Each path below is one point turned by a fixed rotation once a step. After each direction that follows a path, write how fast that rotation turns it, in degrees per step (0 if it stays still).
Each turn is a multiple of 5 degrees from 10 to 175, or 0.
Each row of a path follows its step; steps can be skipped.
path 1
step 0: [  0  -6 -10 -12   6  -5   6 -14   5   2   6  10   3   1   2  -4 -10  -2
   3  15  -7   7 -13   7   4   6  11  15  -8  -2   7  -4   0   4  -5   4
  10 -30  16   6   3  14  -5  11  -3  -1  -1 -10 -10  -9 -11   3   2  -2
   1  10  -1  -5   4   1  14]
step 1: [ 13 -20 -13 -17   1   4   9  -3 -13  -5   5   1   7   4   6  18 -14  11
  -5  15   4   1 -11   6   6  -4  10  -1  -7 -10  -4  -9  17   1   0  12
   4  -3   3  -5  -5  -7   2   1  -7  -4   2 -10  -4 -15  -5  -1   2   5
  -9  -1   2  16  -8  -3   6]
step 2: [  7   1 -11 -13   1  14  -9 -14 -10 -21  11  -1   7   3   2   5   1  -5
   1  19   2 -11   7   0   0   4   7   9 -13  -6   7   1   4 -10  -7  17
   3 -17  -2   6  16   8  -4  -8  -2  15   3  -2  -6 -10   4  10   2   1
   3   4  -6  -1  -6   0   5]
step 3: [  4   5 -13 -18  -1  -2   7   0   3 -24   2   0   8  -2  12  -2   5  14
  10   1   5   3 -11  14  -9   0  10   5  -6   3   7  -4   9  -4 -13  11
  15   0  -6   0  -1 -10  -5  -3  -9   3 -13  -5  -4  -8   0  10  -2  -5
   8  -7  -2  21  -2  -9 -11]
step 4: [  9   1  -5 -16  22  -5 -13   1   0  -8  -4  10   5   2  -4  13   9   3
  -8  12   1  -4  -1  -3  -1   5   8   8 -11   3   9 -19 -16 -12 -14   3
  -1  -9  -5  -1   5  -1  -1   3  -6   6  -7   3   6   5  15   9   6  -5
  -2   5 -14  15   1 -11  -3]
step 5: [ 10   2  -3 -17   6 -21   5   9  12 -16   0   2   2   0   8   1  -7  -1
   6   7  -5   5  -2  -6 -18 -11  23  11  -1  -1  -1  -6 -11  -6  -5   1
  15  -8   2  -8   2   7  -2  -7  -9  -7 -11  -3   7  -2  -9   8  -6   6
   4   4  -8   6  11   7   9]
step 6: [ 10  -5 -10 -16  18 -19  -4  15   4   7   3   3   0  12  -4  13 -15  -1
  -3   6  16   2  -4  -1  -4   7  15   8  -8   3   0 -11   3   2  -8   9
  11  -2  13  12   1  -8   9   7  -1   9   4   6  13  -7   6   5  -2  -4
   4   0   3   1  -9   0  14]
step 7: [ 12   5   1 -20  -2  -9   1   1  12  -6   4  -9  15   1   1  16 -12  -7
  10   8   7  -7   6  -7   4   2  15   1   4  -6   8   4  -4  -1  -2   1
  10  -1  11   2  22   0   5 -13  13  -1  12 -10  -2  -7 -10  -3   4   1
  -2   3 -10  16  -2   2  10]
step 8: [  6   3  -7  -5  -3   2   3  -1   9  -2  14   9   4  -4 -12   3  -8  10
   9  11   3  14  -1   9   2  12   5   1 -16   3   6   4   3  10  -9  14
   7  -4  13  18  11   3  14  -3   2  -1  -6   5   9 -11  -2   2  -9  -1
  18  -8 -14  18  -6   0   4]
step 9: [ -1  -3  -7 -13   7  -4  -3 -21  -3   1  -2   3   6  -6   6   4  -8  17
   2   9   1  -3   0  10   3  12   5   3  -5 -13  14  -4 -15  -2   2   1
  12   3  13  11  14  -7   3   4   1  -6  -1 -12   1   8  -5   9  -9   4
 -13   7  -9  23   1  -9   0]
[-2 -3 -2 -1  1  2 -2  2 -2  5  5  2 -3  0 -1  0 -1  2 -1  0  4  1 -2 -2
  3 -1  0  0 -2  1  0 -1 -2  1 -4  3 -1  4 -3  1  0  0  2 -4 -1 -3  2  2
 -1  3  4  3  1  1  1  0  2 -1  0 -1  1] : 155
[-2  0 -3 -3  3 -1  1 -1  2  4  0 -2 -1 -1  0 -2 -2  1  0 -4 -1 -2 -3  3
 -1  3 -1  2  2 -2  2 -5  2  0 -1 -1  2  3  0 -1 -4 -1  1  3  3  3  2 -1
 -1 -1  2 -2  1  0 -3  0  1  2 -3 -4  0] : 130
path 2
step 0: [  4 -17  -3  -5   0  -4  -3  -5  -6  -1  12   5   4   8   2   2  11   8
 -13   5   2   2   1  17   3   1  -1   0   7   7  11  -8  -2   0   2  12
  -5   8  10   7   2  -1  10  -6   1  -7   4  -2  -4   0  -6  15   9 -12
  10  10  -2   5   0 -17  -3]
step 1: [  8 -12   1  -5  -8   8   4   3  -4   5  15   2 -18  -9 -11  -1   4  -8
  -2  -4  -6   2  -3  -5  12   6   3 -10   2  -7   5   4   5   6   9   2
  12   9  -1   1  -3  -6  -4   3  -5  -3 -12   0   0   7   2  -6   7  -5
   5  -5  14  -5 -12  -4 -16]
step 2: [  8  -1   2  -8  -2   0   5  -9 -11  -1   8   4  -7   6   3   5  -5  -2
  -1  10   0  10  -2   4   4   5   5   3   3  -3   3  -8 -11  -2  -3 -15
  -4  -2  -1   9  -9  -6   1  19  -6   7   5   6   9   9  13  -2  11   8
  -3  -8 -16  14  -5   6  -8]
step 3: [  8  -6   4  14   1   5   2  -7   7  -3  -3   6   7  -2  -6   4   1  -3
   2  -7  -8  -9   8  16   2  -2  -1  -1   0  25 -12  12 -12  -6  -1  -7
   1  -1  -5  10  -3   2   5  14   0  11  -5   3  11   6   3   9  -2  -6
   6   6   6  -4 -11   2  -4]
step 4: [ -1  -2   7   3  -3   6   4   1   2   8 -11  -4  -5  -5  10  -3  -5   5
   2   5   6  -6   6 -27  10   2   4   7  -2   2 -15   4 -15   2  10  -1
   8  -8  -4  10   0   6 -14  11   1 -13  -4   5  -1  -1  -3   8  -6  -2
   3  -2   1   8  -5  -7  -3]
step 5: [ -9  -4   6  -6   5  -8   1   0  -4  -5  -5 -14   5   8  12 -14  -1   6
   6   5   2  -5   3  -4 -11   7   7   7  -5  12  -7 -12  10   1  -6   4
   5   5  -1   7   2   2   7   2 -10  12  -7  -2   4  -6  10   5  -1   2
  -5  16   3  14   8  -3 -14]
step 6: [ -6   6  -7   6   5  -7   1  -2  14  21  -5  -7  -2 -11   0   2   0 -10
  -5 -20   3   0 -11   1  -4   8  10   8   9   4  -5   3   2 -11  -4   3
   4   4  -1  -7  11   2  -3  -5  -2   3 -12  -7   4   8   1   1   1   1
   5  -3  14  15   2   3  -1]
step 7: [  0   0  -5  -4   9 -10  -6  -5   6  -2   2   7  -4   1  -2  -5  -9   1
 -19   6  -4   9  -1   3   6   3   2  12  -1  -8   4 -20   4   2  -1   3
  -4  -8   0  -4  -3  17  -3   1  -4 -12   0   0  10  -4 -14  13  -4   8
  -5   2   3  15  -5  -5  11]
step 8: [  8 -15   3  -1   5   7   1   4   5   0   0  -7   3   5  -5  -1  -3   3
   3  -6  -5  -7   7  13   4  -9  -2   3   6   7  10 -11  15  -3  -3  -2
  -1   7   8  -9  -5  -9  -6  -5   2  -8 -14  -7  -4  -5 -14  -3  14  -8
 -10  10   6   4 -15   0  -5]
step 9: [  5   7  -4 -16 -17  -1  -1   8 -13  17   4  -8  -3  10   0  10  -6  -7
  -4  -2  -9   2  -7  -2  -3  -1   4   7   3   2   2   5   9   6  10  -1
   6  -9  -8  -8  -2   1  -9  11   2  -3  -6   3  -5   8  -5  -8  10   4
  -1 -12  -3   0 -16  -2   5]
[-2 -1  0  2  1 -1 -1  0 -2  2 -1 -1 -2 -4  0  3  3  0 -4  1  4  3  2  0
 -3  4  1 -1  1 -2 -1 -2  4  0  0  1  0  3  2 -1  1 -2  1 -1 -1  2  0 -2
 -1 -1 -1  4 -3  1  1 -2  1  0  3 -5 -3] : 60
